128 stands for zero in the data rows.
Here are some points, one per row:
180:64:124:152:130:118:86:119:207:145:129:148:166:104:140:137:99:110:122:77:163:90:103:153:106:60:59:129:116:192:175:151:131:109:131:182:125:181:247:119:101:109:138:130:123:160:121:107
72:138:89:166:156:141:160:124:34:126:101:120:48:133:97:157:162:152:152:65:128:101:139:144:115:94:125:101:143:103:186:104:187:156:105:160:109:148:105:143:129:79:198:145:51:198:96:136
131:129:129:142:137:149:160:172:143:90:225:120:134:139:98:97:145:151:139:116:100:187:91:135:200:135:140:130:43:112:77:83:179:112:130:198:134:122:149:120:115:104:164:126:135:133:203:48
94:97:129:79:149:169:164:101:97:146:141:133:147:135:141:131:12:142:138:151:177:146:118:75:56:59:163:68:78:152:99:104:53:118:218:151:156:46:93:99:98:104:116:160:138:65:134:157
149:157:117:169:101:168:187:145:113:214:160:80:187:64:139:178:211:106:153:179:122:106:142:107:145:87:151:178:138:50:131:102:98:134:183:149:166:134:148:117:93:158:123:101:107:111:71:180
139:144:176:96:105:128:142:103:118:121:126:117:185:79:162:59:65:150:179:135:169:74:104:86:157:104:117:135:174:208:181:94:78:145:110:177:153:195:176:131:73:165:225:97:110:130:182:118
127:123:155:123:143:134:144:199:186:107:186:149:77:156:44:103:64:135:155:84:146:130:166:133:138:209:118:108:146:129:121:148:147:144:137:115:151:168:113:101:157:175:82:114:82:132:180:125
125:88:81:160:165:158:63:114:78:114:175:101:76:117:143:146:142:136:112:108:141:108:89:164:176:73:79:99:136:143:146:150:113:94:132:198:110:166:141:160:94:125:84:147:115:176:121:186
194:55:121:160:84:124:54:127:170:133:151:125:157:156:196:218:96:140:173:112:149:106:85:155:199:100:122:134:135:141:60:135:104:84:106:90:151:166:166:87:85:68:152:161:118:132:120:171
96:112:102:75:158:147:126:115:97:115:157:84:154:125:170:173:90:127:145:157:140:160:81:121:145:139:148:108:46:151:148:158:55:112:203:108:181:102:113:93:101:103:142:88:131:118:79:181
121:107:170:108:115:108:99:86:153:46:47:40:97:111:112:137:151:102:210:145:79:181:152:239:132:152:126:102:130:127:65:100:133:183:181:143:129:91:133:134:144:176:82:133:143:67:154:123
140:114:148:87:52:123:115:62:143:169:218:195:144:126:207:160:117:155:104:107:175:119:178:162:148:216:195:162:185:106:99:198:127:142:91:91:94:62:126:115:114:17:89:157:117:125:111:166
114:103:129:170:142:231:162:110:157:241:38:123:105:139:131:170:134:140:152:112:64:236:54:108:100:145:128:99:108:195:133:96:134:176:172:68:35:110:194:132:146:138:184:116:195:94:97:128
68:69:141:122:98:110:231:168:135:122:180:121:142:127:0:12:113:115:140:141:141:108:92:138:171:145:145:134:145:210:93:115:127:138:111:170:134:140:103:134:138:122:146:122:72:55:137:132
22:66:201:64:56:40:98:204:150:197:160:86:170:85:149:158:169:170:91:78:113:81:178:105:124:179:101:88:232:142:170:69:164:126:75:185:186:79:137:95:84:165:116:199:70:172:118:120
136:113:88:118:125:111:159:57:106:94:87:255:141:89:119:51:190:155:68:102:148:48:162:130:141:124:102:102:92:111:103:154:180:165:81:86:100:151:184:144:205:118:163:115:224:33:87:130
161:103:137:63:101:120:144:78:108:127:150:219:134:167:137:129:75:62:113:64:79:81:94:84:96:125:76:118:78:64:104:167:132:150:97:101:87:87:73:110:115:172:203:82:198:148:108:95
94:97:112:225:41:124:124:90:98:136:169:129:124:185:92:159:123:131:189:245:84:56:66:76:189:190:196:136:146:140:115:135:177:171:66:157:150:138:110:82:99:75:23:120:173:131:255:53
78:152:130:170:137:199:55:101:106:255:115:160:121:99:120:95:62:123:146:151:141:145:132:96:41:108:150:106:108:189:131:147:131:183:165:48:141:110:40:86:76:187:155:168:180:108:106:101
177:174:127:101:135:151:190:95:133:199:109:104:255:114:200:86:94:80:74:135:83:133:182:117:174:138:132:110:153:160:209:24:82:208:84:148:130:122:144:168:167:148:129:132:83:135:113:102
75:77:136:97:31:134:80:128:78:111:6:188:150:146:102:85:106:118:188:121:140:114:181:113:117:129:145:217:83:177:83:115:92:137:64:154:136:131:166:132:187:132:88:42:154:188:82:102
117:130:127:138:127:138:158:181:188:96:185:139:93:139:77:98:104:182:181:125:176:163:109:119:207:179:102:128:101:120:117:135:137:126:138:150:133:138:112:109:141:139:147:146:58:134:196:77
156:87:151:109:159:157:224:89:117:195:177:147:115:215:126:103:236:133:125:158:68:136:181:120:74:71:177:124:131:119:153:137:155:100:124:156:120:92:160:119:87:153:143:88:79:121:160:57
108:137:134:19:145:125:144:155:61:125:119:129:162:12:125:121:173:112:86:94:61:107:123:144:146:168:167:153:148:90:121:102:201:98:85:74:97:229:176:87:222:133:135:169:136:98:185:129
110:196:199:134:131:189:120:159:173:44:127:144:218:110:183:79:149:100:97:102:101:127:125:74:189:177:171:138:112:109:159:230:98:89:161:70:92:61:145:133:83:48:97:127:88:173:91:192
95:139:87:176:187:129:103:97:92:128:102:96:68:140:118:172:73:135:83:186:138:127:140:163:163:117:96:100:177:89:106:153:180:122:122:150:40:126:97:141:92:168:134:144:88:178:111:178
93:93:130:131:130:133:144:106:131:115:136:127:141:114:186:167:53:166:146:179:154:124:42:73:56:88:123:99:104:200:101:164:85:151:180:140:177:71:89:84:113:155:172:110:142:62:125:161
114:130:139:150:129:132:40:90:164:142:26:69:94:99:99:89:140:143:159:222:111:187:118:184:161:202:153:120:164:113:109:95:131:78:109:137:110:28:116:118:180:156:166:117:140:117:154:174
120:131:114:88:105:131:178:61:85:72:75:79:150:85:57:168:213:188:116:56:125:150:155:77:169:41:73:135:102:126:91:102:114:108:113:180:102:114:159:67:167:226:96:184:180:132:121:120
132:124:118:83:158:89:91:117:167:82:101:127:121:92:97:179:97:92:196:204:96:136:140:180:61:157:74:103:150:106:88:79:163:96:150:118:86:62:93:154:158:159:91:142:101:113:114:133
143:176:55:130:167:133:116:147:102:96:168:146:71:147:177:143:115:183:137:75:98:113:130:146:147:71:155:117:143:135:120:108:165:91:87:163:110:149:141:167:99:123:76:148:113:193:126:171
157:197:101:91:121:117:93:247:125:154:126:90:87:74:119:192:182:82:111:141:178:94:195:164:116:71:82:57:127:160:65:166:61:154:104:78:73:98:100:74:108:150:132:102:198:59:222:99
144:160:61:136:155:135:79:153:104:116:168:112:86:129:157:148:113:137:111:70:78:118:127:151:156:89:105:113:130:106:88:131:191:114:118:202:146:154:163:186:76:100:134:106:125:161:143:204
88:175:211:218:122:172:152:102:113:174:160:61:120:94:171:97:101:90:115:122:102:218:152:140:103:207:114:95:152:91:136:148:76:88:46:111:123:121:196:153:144:100:141:245:83:61:123:28
121:138:140:90:174:59:79:159:118:92:118:86:112:178:64:201:175:105:170:98:136:132:222:51:111:109:147:189:177:164:97:187:94:191:103:128:91:108:129:201:213:122:201:149:226:88:88:136
100:177:77:95:166:124:99:83:154:113:119:117:107:148:148:163:125:136:105:137:107:188:135:130:173:146:98:147:139:119:169:117:47:66:193:158:179:125:63:102:74:64:117:64:148:111:137:166
139:64:186:124:123:74:165:84:125:160:150:178:164:169:100:150:69:145:143:78:163:130:105:81:102:96:141:141:112:66:203:119:124:109:50:103:109:127:105:129:128:190:174:80:168:147:172:133
87:184:150:127:135:65:224:165:118:30:117:165:133:107:44:78:86:69:149:196:107:182:152:168:45:119:85:114:170:199:144:107:166:120:138:93:81:163:96:119:68:147:148:156:105:122:105:127
183:171:106:153:165:8:115:77:127:195:102:141:48:135:98:130:134:73:96:145:138:210:71:97:65:191:152:137:134:190:139:86:170:111:117:140:119:43:124:119:189:192:51:160:37:153:116:178
111:188:109:86:99:167:116:69:180:120:147:119:71:160:149:174:120:119:113:148:92:193:123:126:183:74:126:101:176:130:172:88:61:101:162:165:160:200:12:117:127:114:60:120:154:155:128:161
74:179:61:152:174:119:160:144:119:126:172:159:101:106:147:160:196:197:98:104:131:95:96:184:98:133:173:143:164:68:177:117:86:120:131:81:214:153:65:154:108:75:100:101:151:153:93:151
67:132:57:42:86:139:137:200:109:168:79:0:175:174:157:107:67:124:155:89:138:65:174:104:101:227:122:255:72:129:92:148:115:132:158:113:67:128:110:121:185:139:59:31:114:134:167:106
110:114:186:171:155:107:146:169:163:107:175:136:156:145:87:75:114:150:170:86:181:131:123:139:161:194:99:139:86:133:55:114:181:105:135:158:138:183:88:105:126:121:122:108:106:102:217:143
132:190:165:107:154:147:140:77:216:147:74:76:162:82:80:65:99:105:24:158:188:28:76:111:79:61:104:131:114:179:115:156:151:124:76:143:153:161:229:111:148:86:181:141:68:120:94:97
136:73:131:102:106:153:128:153:129:96:92:99:77:115:199:66:161:95:142:141:171:60:82:86:98:171:62:193:113:74:149:65:108:157:118:65:62:125:128:91:193:107:127:69:225:99:61:82
140:178:111:118:128:139:111:156:92:79:233:174:109:194:144:107:193:149:102:91:97:147:133:143:89:93:217:119:138:71:70:80:133:146:120:117:116:119:189:108:71:143:137:142:124:176:138:75
142:163:205:133:143:83:111:153:153:88:106:69:100:158:90:156:141:110:210:103:121:102:155:138:122:160:183:101:155:78:113:151:140:185:170:134:76:152:140:83:150:215:21:136:115:76:171:95
147:179:84:174:149:70:115:90:180:125:95:91:69:195:204:130:114:101:83:151:73:187:115:121:191:84:139:117:146:151:114:135:181:81:145:168:108:144:41:145:136:207:77:172:128:162:99:169
140:43:166:152:114:62:143:117:117:137:96:119:157:139:101:143:113:132:118:81:136:155:113:59:110:98:134:100:120:69:179:90:139:145:103:67:161:127:190:151:117:189:192:70:159:188:187:189
104:55:94:125:95:159:106:145:122:89:91:116:131:130:149:100:145:115:127:154:166:52:106:99:102:160:73:213:98:101:152:68:129:177:72:50:104:96:139:153:235:99:115:63:194:93:59:120
113:158:155:152:115:135:150:204:159:123:167:145:61:145:90:99:93:103:159:143:157:157:125:119:156:210:104:94:78:133:49:135:171:183:141:144:184:141:119:144:116:142:145:111:89:163:219:176
126:184:137:89:175:157:96:144:168:106:80:154:155:172:92:151:163:176:96:140:116:177:114:151:113:182:170:109:54:61:255:168:82:128:147:146:132:129:58:97:66:55:84:133:129:48:116:154
112:114:79:119:127:101:100:141:172:117:43:234:192:134:128:50:154:108:95:134:193:111:117:133:97:77:88:120:73:97:137:169:160:148:118:100:118:169:242:130:148:116:202:105:124:126:99:87
199:57:142:111:153:197:175:72:143:236:133:102:122:115:118:71:185:99:92:158:143:195:88:125:71:96:130:192:156:86:129:127:129:161:61:135:153:128:143:143:65:80:90:108:153:106:169:52
84:168:150:76:172:94:98:115:103:171:151:186:123:153:109:140:167:171:127:112:84:118:116:190:98:112:96:152:62:55:230:87:26:149:188:139:209:135:36:142:117:76:59:189:142:139:159:152
149:48:165:191:130:96:86:139:161:110:45:186:116:185:169:151:71:115:121:73:157:164:150:134:87:100:123:103:151:97:129:128:161:140:109:115:166:135:234:70:143:135:162:100:186:178:100:138
These points spread out most along one direction. Where along it does each point below lie, from 0 to 99? The average is 50, and the first point in the table lies past the average. One standard deviation of the points above along it is 16.
185:158:57:157:42:111:120:129:34:109:134:115:111:187:95:174:169:132:110:137:164:102:241:103:108:121:99:115:141:208:123:187:156:105:116:87:167:148:131:216:218:113:164:150:225:85:136:171 59
135:193:128:195:121:201:151:143:112:82:175:135:145:52:103:129:162:98:134:91:137:66:111:163:150:111:237:183:156:62:178:131:46:108:161:151:168:106:154:172:95:132:110:161:130:144:116:140 39
138:112:186:143:130:186:156:127:117:51:201:197:148:235:159:129:206:143:113:122:70:140:134:180:74:123:199:143:114:119:59:115:204:123:99:146:120:110:128:135:103:136:135:140:127:128:207:90 45
160:141:147:85:109:105:183:187:87:196:166:97:221:111:205:142:121:108:174:179:141:106:68:189:182:83:143:155:139:148:132:144:93:133:120:133:191:163:155:114:132:109:172:98:144:127:60:154 54
104:106:123:134:96:73:63:137:122:119:91:155:137:108:92:160:66:119:165:150:131:139:111:170:72:129:87:85:168:116:118:103:164:85:153:126:108:124:165:181:178:118:79:124:102:142:40:82 54
149:134:113:121:190:143:172:136:155:69:140:160:51:128:92:157:91:100:176:184:180:182:125:119:136:217:116:96:76:154:106:137:166:98:122:143:136:131:115:150:120:137:130:190:61:163:154:123 34
111:122:87:174:149:81:51:84:201:134:127:73:78:142:173:102:106:117:42:167:94:171:168:137:169:102:162:103:133:108:144:116:125:87:163:132:70:164:46:148:119:200:110:176:127:192:92:129 30
147:58:156:161:144:147:124:97:96:171:88:147:93:89:98:151:88:195:121:144:79:73:73:154:107:115:100:84:156:167:134:141:109:104:224:141:71:162:140:155:112:128:136:148:189:190:93:101 51
168:129:148:140:145:140:144:155:119:188:143:128:213:47:181:133:219:185:172:121:122:129:161:133:83:122:93:158:171:113:176:133:118:149:128:132:177:198:92:96:162:94:119:159:130:174:30:170 51
115:145:150:141:77:131:119:100:166:83:175:165:144:109:210:145:134:97:109:71:104:102:169:130:165:198:188:178:151:131:102:195:120:97:134:51:113:69:139:149:61:51:116:117:104:140:115:177 45
249:145:65:123:123:137:134:158:45:117:109:129:104:128:136:113:152:92:55:149:159:99:189:96:213:111:120:138:138:180:124:137:147:123:187:68:212:98:77:185:120:135:138:135:118:47:130:53 50
133:112:120:196:144:150:122:135:163:135:121:83:162:89:95:118:123:175:134:115:118:81:104:118:109:50:71:71:133:134:156:177:158:109:118:199:96:142:128:125:170:86:205:150:22:159:84:120 52
251:161:126:122:132:106:106:186:53:99:80:129:113:120:140:115:142:130:27:165:170:150:163:74:190:108:143:158:114:173:128:174:90:128:168:54:133:132:71:180:129:129:130:94:59:88:137:52 51
